One turn moves every row onto another: examples first, then more rows asked
L: [ 1.28 -0.21 -1.48 -0.06  2.40  0.95  2.39 -1.70 -1.12  2.31  0.15  0.42
 -0.98 -2.39  2.36 -1.85  1.31  1.04 -0.42 -0.53 -2.28 -2.69  0.35 -2.57
 -0.06  2.17  0.51 -2.83 -2.16 -2.39  3.74  1.63 -0.42 -0.07  3.53  2.13
 -1.96]
R: [-1.75 -4.17  0.48 -0.50  1.41  0.33 -1.17 -3.30  1.34  0.90  2.04 -1.20
 -3.15 -0.05  0.18 -1.73  0.52  1.60 -3.23  2.40  0.47  1.50  0.40  0.07
  0.72  0.14  3.07 -3.81  2.37  1.65 -0.32  0.78 -2.96 -2.77 -1.91  0.29
 -0.79]
A: [-5.35  2.56  3.77 -0.50  0.59  0.02  1.36  0.49  2.79  1.04 -0.17  1.52
 -2.38 -0.09 -1.23 -2.80  0.82 -3.28 -0.57  2.24 -0.99 -0.42 -0.58  3.05
  0.49  2.31 -1.32 -1.64  0.85  0.36  2.02  1.60  1.69  0.09  2.77 -0.16
 -0.39]
M: [ 1.93 -1.70 -0.06  2.72 -0.68 -1.23 -0.39  0.47  1.74 -3.15  0.78  1.01
  0.61 -1.90 -2.35  0.24 -0.17  1.25  0.42 -1.54 -3.00 -0.91 -0.32 -0.34
  1.36  0.54  4.28  1.08 -3.79  3.36  0.10  0.32 -2.04 -2.41 -0.73 -0.57
  4.01]
U: [ 1.67  0.59 -0.07  2.57 -0.09 -1.04 -0.59 -0.72 -3.11 -0.46  0.55  0.31
  2.28  2.79 -0.57  2.69  0.25 -5.37 -1.26  0.74  1.86  4.58  1.19 -0.71
 -1.34  3.81  0.21 -1.27 -0.31  1.19 -2.01 -1.77  0.53  0.34  2.39 -1.84
 -0.23]
Y: [ 0.74  3.08  0.41 -1.52 -1.07  0.80 -3.24  0.29 -4.55  0.49 -3.60  0.82
  1.93 -1.21  0.13 -1.01 -1.62  1.21  1.75 -0.33  0.71 -1.06 -0.60  1.53
 -0.28  2.00 -1.75  0.40  1.31 -0.89  0.75  4.48 -2.95 -0.69 -1.51  2.73
  0.20]
D: [-0.81 -2.60  0.25 -1.65  2.99  0.00  0.80 -1.36  1.81  2.64  1.82 -2.26
 -2.55 -2.52 -0.31 -1.12  0.60  1.70 -3.19  0.52  1.82  1.67 -0.17  1.09
  0.03  1.79  2.19 -4.25  2.44  2.02 -0.51 -0.03 -3.05 -2.84 -1.29  0.01
 -1.25]
G: [-0.85  1.04 -0.10  2.05  1.51 -2.42 -1.14 -0.23 -2.63 -0.53 -1.47  0.99
  3.18  2.05 -3.46  2.87  0.38 -4.21 -3.02  0.87 -0.14  3.28  1.52  0.44
 -0.71  4.93 -0.46 -0.97 -1.90  1.21 -1.35 -0.77  0.84 -0.23  3.78 -1.41
 -0.02]
S: [ 1.04  0.79 -0.80  0.27  4.81  1.15  1.76 -1.11 -0.89  2.57  2.32 -0.28
 -0.68 -3.90  0.85 -1.30  2.06  0.55 -0.92 -0.58 -0.51 -2.70  2.71 -1.12
  0.74  1.65 -0.88 -2.23 -1.18 -0.48  3.30  1.55  0.22  0.18  3.91  3.10
 -2.26]
Z: [-1.66 -0.79 -2.53 -3.76  2.52  2.88 -0.71  2.60  1.14  0.57  3.16 -1.22
 -1.79  2.26  0.06 -0.01 -0.33 -3.07 -1.72  1.30 -1.26 -0.62 -1.50 -4.06
  1.20  0.50 -1.53  0.69  0.82 -0.97 -2.99 -0.50  1.54 -2.47  1.82  1.73
  0.99]
T: [-5.77  1.39  2.63 -1.92  0.76  0.49  1.83 -0.04  2.33 -0.22  1.14  1.62
 -3.37 -2.88 -1.40 -1.65  0.00 -4.06 -0.80  0.92 -1.19 -0.64  2.08  2.08
  1.00  1.21 -2.26 -0.35  0.44  0.81  1.00  2.20  1.47 -1.22  2.62 -0.74
 -1.11]
N: [ 1.52  3.35 -1.38  0.74 -1.35  0.29  0.84 -2.06 -1.29 -0.40  1.22 -0.35
 -0.16  1.49 -1.02  1.66  5.04 -3.44  1.11  2.99  1.07  0.32  2.78 -2.89
  1.71 -2.10  1.12  0.34  1.07  0.03  1.96 -0.62 -0.85  0.55 -5.42  0.36
  1.05]
F: [ 0.59  0.48  1.38  2.49  1.21 -2.24 -0.56 -0.74 -2.50 -1.45 -0.01  1.77
  3.67  2.43 -2.60  1.03  1.89 -2.20 -3.75  0.33  1.71  3.04  0.01 -0.82
 -0.18  3.85  0.25  0.02 -1.07  2.34 -3.68  0.45  2.28  0.97  2.92 -1.08
 -1.29]
V: [-0.59  3.95 -1.65  0.23 -1.10  0.70  0.77 -1.30 -1.08 -0.40  2.37  1.28
  0.05  0.43 -0.66  2.63  4.22 -1.88 -1.83  2.94  3.53 -1.27  1.20 -3.89
 -0.90 -1.06 -0.93  1.27 -0.52 -0.17  0.29  1.35 -2.08  0.37 -5.57 -1.27
  0.30]
Q: [ 0.88 -1.51  0.56  2.94 -1.73 -1.43 -1.69 -0.68  2.71 -3.27  1.42  0.44
  0.00 -1.61 -2.54  1.88  2.11  0.24  2.60 -1.72 -1.55  0.13 -1.40 -2.68
  0.68  0.83  3.30  0.38 -3.32  3.76  1.43  1.94 -1.54 -0.95  0.78 -0.21
  2.99]
E: [ 1.59 -1.07 -0.32  3.16 -2.17 -0.45  0.00 -0.27  1.03 -4.19 -0.49  0.98
  0.46 -2.25 -0.24 -0.65  1.46 -0.22  2.91 -2.74 -3.64  0.28 -0.49 -0.39
  0.40 -0.27  3.83  1.30 -2.03  1.95  0.07 -0.34  0.87 -1.07 -1.09 -0.19
  3.14]
P: [ 0.56  1.58  1.73 -0.28 -1.90  1.34 -2.99  1.58 -4.23 -1.00 -2.88  0.72
  2.96 -0.36  1.51 -2.66 -1.37 -0.48  2.47 -0.79  2.00  0.62 -0.94  0.97
 -0.79  1.20 -0.88  0.57  2.86 -1.27 -0.23  2.77 -0.68  1.60 -1.45  1.23
  0.72]
H: [ 0.51  3.52  0.65 -2.39 -0.76 -0.92 -2.13 -0.28 -3.22 -0.76 -4.59 -0.02
  0.45 -0.08 -0.06  0.16 -0.86  1.33  2.98 -2.32  1.98 -0.31 -2.35 -0.20
  0.42  0.89 -0.33  1.51  1.88 -0.84 -0.75  4.52 -0.62  0.05 -1.42  1.69
 -1.65]
W: [-1.23  4.15 -2.05 -1.26  0.51 -0.09  0.84  0.04 -1.16  0.11  0.33 -0.54
  0.05  1.67 -2.59  2.55  2.85 -2.44 -1.71  3.70  1.62 -1.57  2.49 -3.06
  1.94 -2.04  0.66  1.44 -0.18 -0.63  1.01 -0.14 -1.95 -0.10 -5.75 -0.29
  1.16]
C: [-1.76 -2.39 -1.16 -6.04  1.68  2.72  0.26  3.70  0.78  0.66  2.20 -1.96
 -1.02 -0.46 -1.27 -0.71  0.18 -2.86 -2.66 -0.04 -0.90  0.34 -0.83 -4.47
  1.89  0.65 -1.03 -0.33  0.94  0.25 -1.74  0.77  0.47 -1.69  1.56  1.37
  0.95]

Z moves to A
D moves to C
Now these:
N moves to U
V moves to F
Y moves to M

